0: Array([ 50, 183, 126,  38, 123,  20, 143,  29, 189,  72, 162,  51, 198,
       106,  61,  31, 110, 212,  94, 177, 188, 126, 251,  38, 100, 165,
       134, 178, 190, 139, 148, 132, 146, 118, 150, 111])
1: Array([ 51, 163, 167,  25, 149,  53,  89,  81, 163,  83, 142,  49, 201,
        95, 109,  60, 153, 204,  91, 179, 169, 159, 177, 108, 122, 135,
       190, 140, 182, 126, 133, 122, 117, 148, 138, 125])
2: Array([ 65, 116, 176,  61, 157,  55,  83,  58, 138,  89, 157,  58, 191,
       127, 117,  54, 190, 231, 100, 141, 139, 142, 187, 114, 157,  87,
       200, 163, 166, 141, 139, 108, 107, 118, 149, 137])
3: Array([ 65, 114, 190,  57, 154, 104,  52,  77, 123, 118, 144,  45, 178,
        77, 148,  44, 176, 221, 100, 145, 124, 181, 166, 155, 157,  68,
       193, 134, 149, 117, 142, 114,  91, 153, 130, 163])
4: Array([ 68, 108, 153,  79, 157,  75,  84,  79, 146, 125, 168,  52, 205,
       120, 134,  58, 171, 199,  99, 134, 128, 145, 179, 134, 114, 117,
       158, 154, 132, 115, 154, 108,  89, 120, 141, 141])
5: Array([ 79, 111, 184, 101, 125,  76,  97,  56, 129,  86, 177,  65, 192,
       106, 104,  79, 145, 174,  92, 159, 160, 162, 185, 126, 124, 118,
       122, 161, 145,  89, 135, 126,  75, 131, 147, 195])
6: Array([ 89, 125, 169,  88, 136,  79, 111,  78, 112, 142, 157,  95, 178,
       129, 129,  96, 138, 136, 100, 140, 113, 147, 145, 148,  88, 133,
       190, 121, 137,  98, 130, 105,  83, 100, 124, 193])
7: Array([ 93, 102, 166, 127, 142, 112, 145,  85,  93, 155, 156, 104, 151,
       120, 144, 119, 135, 128, 115, 164, 135, 143, 158, 158,  90, 159,
       123, 132, 153,  79, 135, 137,  77, 117, 150, 209])
8: Array([146, 122, 146, 104, 121, 124, 123, 103,  88, 147, 164, 153, 130,
       124, 114, 136, 147,  78, 136, 131, 134, 131, 127, 148, 100, 122,
       150, 155, 167, 105, 118, 150,  68, 108, 107, 212])
9: Array([138, 152,  99, 145, 118, 134, 233, 111, 131, 150, 152, 142, 131,
       131, 103, 127,  85,  61, 147, 122, 195,  99, 186, 102,  35, 196,
       143, 188, 162, 107, 140, 157, 109,  56, 125, 193])
10: Array([138, 167,  90, 126, 114, 140, 243, 129, 134, 151, 148, 161, 116,
       129, 101, 155, 108,  63, 137, 108, 213, 126, 162, 113,  65, 193,
       178, 177, 149, 110, 156, 167, 138,  77, 121, 160])
11: Array([115, 121, 106, 143, 138, 113, 179, 135, 112, 185, 173, 148, 113,
       139, 143, 143, 128, 104, 153, 153, 168, 134, 148, 142,  72, 121,
       157, 148, 155, 108, 139, 170, 112,  93, 133, 153])
12: Array([103, 104,  97, 157, 142, 123, 179, 115, 108, 170, 186, 148, 109,
       150, 122, 145, 141,  97, 148, 162, 150, 117, 110, 156, 107, 126,
       155, 142, 150, 104, 149, 144, 103, 110, 149, 148])
13: Array([111,  97, 116, 104, 161,  48, 106, 109,  87, 192, 165, 132, 120,
       128, 152, 147, 147, 136, 117, 165, 113, 151,  83, 159, 126,  63,
       191,  96, 129, 102, 122, 156, 137, 133, 129, 135])
14: Array([130, 106, 121, 156, 166,  67, 133, 100,  78, 173, 125, 124, 122,
       112, 183, 140, 138, 154, 116, 188, 148, 143, 106, 149, 147,  76,
       149,  88, 116, 103, 107, 153, 147, 123, 175, 156])
15: Array([139,  95, 154,  97, 133,  70, 104, 122,  64, 166, 160, 132, 117,
        97, 182, 174, 127, 149, 112, 178, 122, 147,  93, 156, 139,  75,
       144, 136, 111,  98, 110, 142, 108, 150, 131, 135])

Array([102,  55, 158, 195,  33,  93, 100, 184, 224, 131, 182, 121, 188,
       100,  67, 128, 108,  93, 179,  71, 214, 135,  76, 101, 191, 104,
        35, 146,  48, 199,  65, 109, 199, 108,  69,  62]) 12 11 15
Array([116,  99, 114, 169, 101, 171, 101, 125, 174, 154, 160, 124, 149,
       173, 124, 136,  91,  85,  84,  71, 211, 139,  90, 113, 173, 107,
        94,  99,  63, 143, 127, 147, 194, 119,  73,  91]) 12 11 14
Array([179, 125, 166,  87, 110, 140, 102, 139, 158, 125, 110, 104, 105,
       103,  82,  93, 170,  94,  91, 146, 124,  66, 172, 178,  88, 178,
        86, 189, 121, 180,  84, 130, 128, 153, 172, 118]) 8 7 12
Array([181, 128, 166,  91,  88, 149,  41, 157, 157,  99,  47,  98,  72,
        66,  32,  53, 233,  97,  75, 149, 102,  24, 180, 197,  92, 159,
        44, 206, 141, 156,  57,  74, 154, 176, 171,  92]) 8 4 7
Array([121, 166, 132,  59, 137, 152, 191, 185, 112,  92,  90, 123, 111,
       109, 169, 186, 131, 185, 126, 155, 106, 128,  81, 148, 153, 126,
       160,  86, 146,  73, 114,  83, 118, 182, 147, 141]) 15 14 13
Array([158, 150, 102, 181, 147, 164,  81, 147, 105, 141,  95, 182, 150,
       109, 171, 152, 113, 103, 133,  73,  87, 155,  78,  90, 128, 154,
       119,  71, 114, 139, 135, 136, 125,  83, 102, 178]) 8 11 14
Array([165, 174,  98, 154, 151,  78, 227,  88,  73, 128, 146, 155, 101,
       215, 105, 182,  94,  82, 144, 126, 148, 107, 102, 128,  77, 198,
       191, 164, 137, 100, 117,  53, 161,  36, 121, 139]) 10 9 12
Array([154, 166, 244,  55,  57, 188, 108, 124, 114,  18,  40, 139,  91,
        90,  79,  95, 160, 165,  79, 169,  92,  87, 122, 187, 149, 135,
       139, 137, 149,  77,  73,  15,  63, 207, 185, 143]) 6 5 8
Array([127, 163, 174,  94,  80, 162, 155, 119, 127,  46,  65, 137, 101,
       122, 107, 144, 156, 199,  99, 163,  90, 120, 113, 170, 162, 116,
       138, 121, 142,  75, 127,  32,  92, 213, 206, 162]) 7 15 6
Array([119, 130, 213,  98,  66, 174, 145, 139, 106,  21,  64, 175,  98,
       105,  84,  97, 198, 153,  78, 210, 105,  90, 132, 178, 129, 166,
       134, 142, 148,  73,  99,  56,  75, 222, 211, 148]) 7 8 5
Array([124, 153, 156,  80,  98, 131, 145, 116,  98,  54, 108, 121, 120,
       141, 133, 163, 113, 169, 139, 153,  68, 151,  97, 123, 218,  45,
       206,  95, 138,  91, 173,  89,  92, 173, 113, 178]) 15 13 6
Array([160, 146, 156,  78,  83, 132,  97, 153, 144, 127,  93,  98,  73,
        82,  93, 105, 204,  92,  92, 158, 140,  72, 149, 154,  98, 127,
       100, 167, 139, 155,  83, 116, 112, 160, 127, 109]) 8 15 7
Array([190, 145, 182, 112,  71, 140,  53, 126, 127,  86,  55, 127,  94,
        90,  64,  50, 223,  80,  98, 173, 117,  29, 195, 184, 113, 139,
        64, 162, 125, 145,  44,  82, 111, 170, 188, 112]) 8 7 5
